In the rows, 128 means zero.
Each named move below is a turn or a mirror, shown by a few rows before and after it. Which moves, in which order, take the first row of each later pair to the second? The first pair is answered.
q95 (before -> after):
[124 131 130 131 139 117 115 122] -> [129 136 122 115 127 115 121 126]
[121 117 109 100 106  78 188 106] -> [ 99 101 141 162 156  91 168  87]
[103 154 102 137 110  98 160 121] -> [ 95 148 116 164 130 103 154 113]
[139 106 175 133 143 135  83 115] -> [157 120 147  79 100 122  99 130]
q914 (before -> after):
[122 134 154 141 160 131  95 142] -> [128 159 134 134 149 132  91 150]
[161 143 122 104 103 126 119 119] -> [150 103 158 116 121 124 124 103]
[115  94 152 120 141 115 137 105] -> [132 157  97 104 112 118 128 132]
[144 113 138  58 115 124 111 146] -> [141 100 150  62 121 124 114 141]
q297 (before -> after):
[116 111 126 145 158 164 159 175] -> [136 145 117 176 159 172 140 146]
[136 116 132 105 129  91  91 100] -> [119  89 137  92 130  99 110 130]
[148 150  97 115 144  76 139 107] -> [133 123 103  96 146  75 153 131]
Pairs:
(two moves a pair)
[103 116 112 205 172 156 150 150] -> [139 162 107 179 170  86 103  79] -> q297 then q297
[128 141 143 136 135  79  90  68] -> [ 86  73 157 100 135  90 132 137] -> q297 then q297
[143 128 108 153  96 172 178 130] -> [155 133 123 170 107 161 162  92] -> q914 then q297
[126 159 104 119 115  97 139 109] -> [115 155 118 156 142 104 126 102] -> q95 then q914
[129 129  94 159 103 180 156 156] -> [140 129 119 190 122 174 138 104] -> q914 then q297
[126 149 107 161 156 126 127 111] -> [136 152 100 119 139  98 127 108] -> q297 then q95
[132 136 117 105 100 132 144 163] -> [122 156 118 155 132 145 121 160] -> q95 then q914
[130 116 152 144 123 128  97 147] -> [138 120 140 124 102 132 108 160] -> q95 then q297
[130 117 149  96 142  85  78 133] -> [116 108 137  85 135 101  96 173] -> q914 then q297
[119 109 119  73 113  38 144  94] -> [ 78  65 156 135 167  68 145 108] -> q95 then q297
[156 139 124 153  51 129 182  72] -> [134 118 160 193 102 118 158  48] -> q297 then q95
[127 111 119 149 119 156 163 140] -> [142 135 111 160 114 155 152 121] -> q95 then q297
[121 142 128 109 116 153 120 172] -> [121 153 139 151 139 155 100 145] -> q95 then q297
[107  66 152 111 146  99 149  92] -> [105  73 146 166 148 157 163 110] -> q297 then q297
[126  81 178  88 135 127 106 153] -> [139 143 122 104 108 167 110 192] -> q297 then q914
[151 172  97 126 114 118 131 118] -> [133 138 106  87 115  98 144 142] -> q297 then q297
[165 169 114  87 103  88 108  80] -> [115  91 129  56 104 114 160 163] -> q297 then q297
[114 154  82 151 110 122 126 168] -> [117 163  92 171 130 110 105 140] -> q95 then q297
[148 125 134  69 134 124  74 160] -> [124 101 155 112 163 151  78 174] -> q297 then q95
[153  86 154  80 123 151 139 122] -> [136 104 162 150 168 169 109 114] -> q914 then q95
[108 150 121 152 148 114 110 118] -> [106 107 148 128 144 104 128 106] -> q95 then q914
[103 116 124 140 147  90 128 115] -> [109 144  94 131 130  98 131 141] -> q297 then q914
[141  95 143 151 119 183 149 129] -> [144 126 123 164 119 189 137 137] -> q914 then q95
[191  98 153 147  71 138 168  69] -> [198 124 127 110  54 114 161  81] -> q914 then q297
[128 168  86 146  77  95 190  91] -> [117 112 129 143  90  87 204  72] -> q914 then q95
[ 97  69 146 167 129 130 162 156] -> [128 152  91 192 104 153 144 157] -> q297 then q914
[171 179  96 101 102 124 120 122] -> [146 154 141 138 161  95  86  89] -> q95 then q297
[ 94 144 105 131 157 128 128 146] -> [101 152  96 124 145 131 133 148] -> q95 then q297
[127 106 197 100 119 125 153 115] -> [116 151 183 170 157 147 116 117] -> q914 then q95
[173 112 166  97 100 140 118  89] -> [156  86 170  94 101 156 138 121] -> q297 then q297
[131 101 137 111 121 145 152 124] -> [140 130 118 123 111 161 150 131] -> q297 then q914
[ 98 132 119 153 128 121 154 111] -> [105 145 111 150 124 116 148 107] -> q297 then q914
[114 108 153 133 143 134 103 153] -> [127 129 147 155 143 141  94 137] -> q297 then q297
[124 161  70 112 107 107 121 110] -> [ 96  80 130 108 136  93 137  96] -> q297 then q914
[124  62 153 104 110 133 133 124] -> [110 103 143 180 153 154  96 124] -> q914 then q95
[121  97 114  90 119  94 132 150] -> [122 148  84 122 129 107 107 163] -> q95 then q914
[123 109 120 143 133 124 131 143] -> [128 123 111 151 131 129 127 141] -> q297 then q914
[123 177  82 168 159 146 112 148] -> [138 189  69 120 135 116 112 141] -> q95 then q297
[131 120 115 114 124 115 155 153] -> [128 112 124 140 130 134 159 150] -> q914 then q297
[113 123 146 156 158 144  94 141] -> [130 160 105 121 122 141  97 160] -> q914 then q95
[133 153 112 134 115 152 124 143] -> [135 160 120 141 127 136 108 119] -> q95 then q297
[133 102 133 103 106 153 161 156] -> [138 109 136 139 112 175 159 145] -> q297 then q914
[138 139 117 177 122 123 145  82] -> [149 151  98 150 100 119 151  91] -> q914 then q95
[133 108 132 130 108 155 172 128] -> [147 138 117 138 102 156 162 120] -> q914 then q297
[110  92 168 137 122 169 151 119] -> [111 147 135 173 132 185 125 132] -> q914 then q95
[147 160 115 124 127 113  92 162] -> [129 100 163 125 151 104 102 147] -> q297 then q914
[121 133 162 121 158 123  89 147] -> [127 118 164  92 140 114 103 147] -> q95 then q914
[108 109 130 117 145 137 138 169] -> [106 119 126 128 152 141 132 170] -> q914 then q95
[145 129 135  99 138 142  84 157] -> [144 114 146  94 139 139  90 154] -> q914 then q95
[164 123 102 141 112 163  88 170] -> [176 137 102 120 111 129  69 144] -> q297 then q297
[112  74 138  78 123 115 168 164] -> [122 117 102 110 107 161 174 190] -> q914 then q297
[119 145 145 173 147 126 100  93] -> [135 150 124  94 107  88 110 100] -> q297 then q95
[114 155 107 157 133 112  87 102] -> [111 142 108 119 128  84  88 107] -> q297 then q95
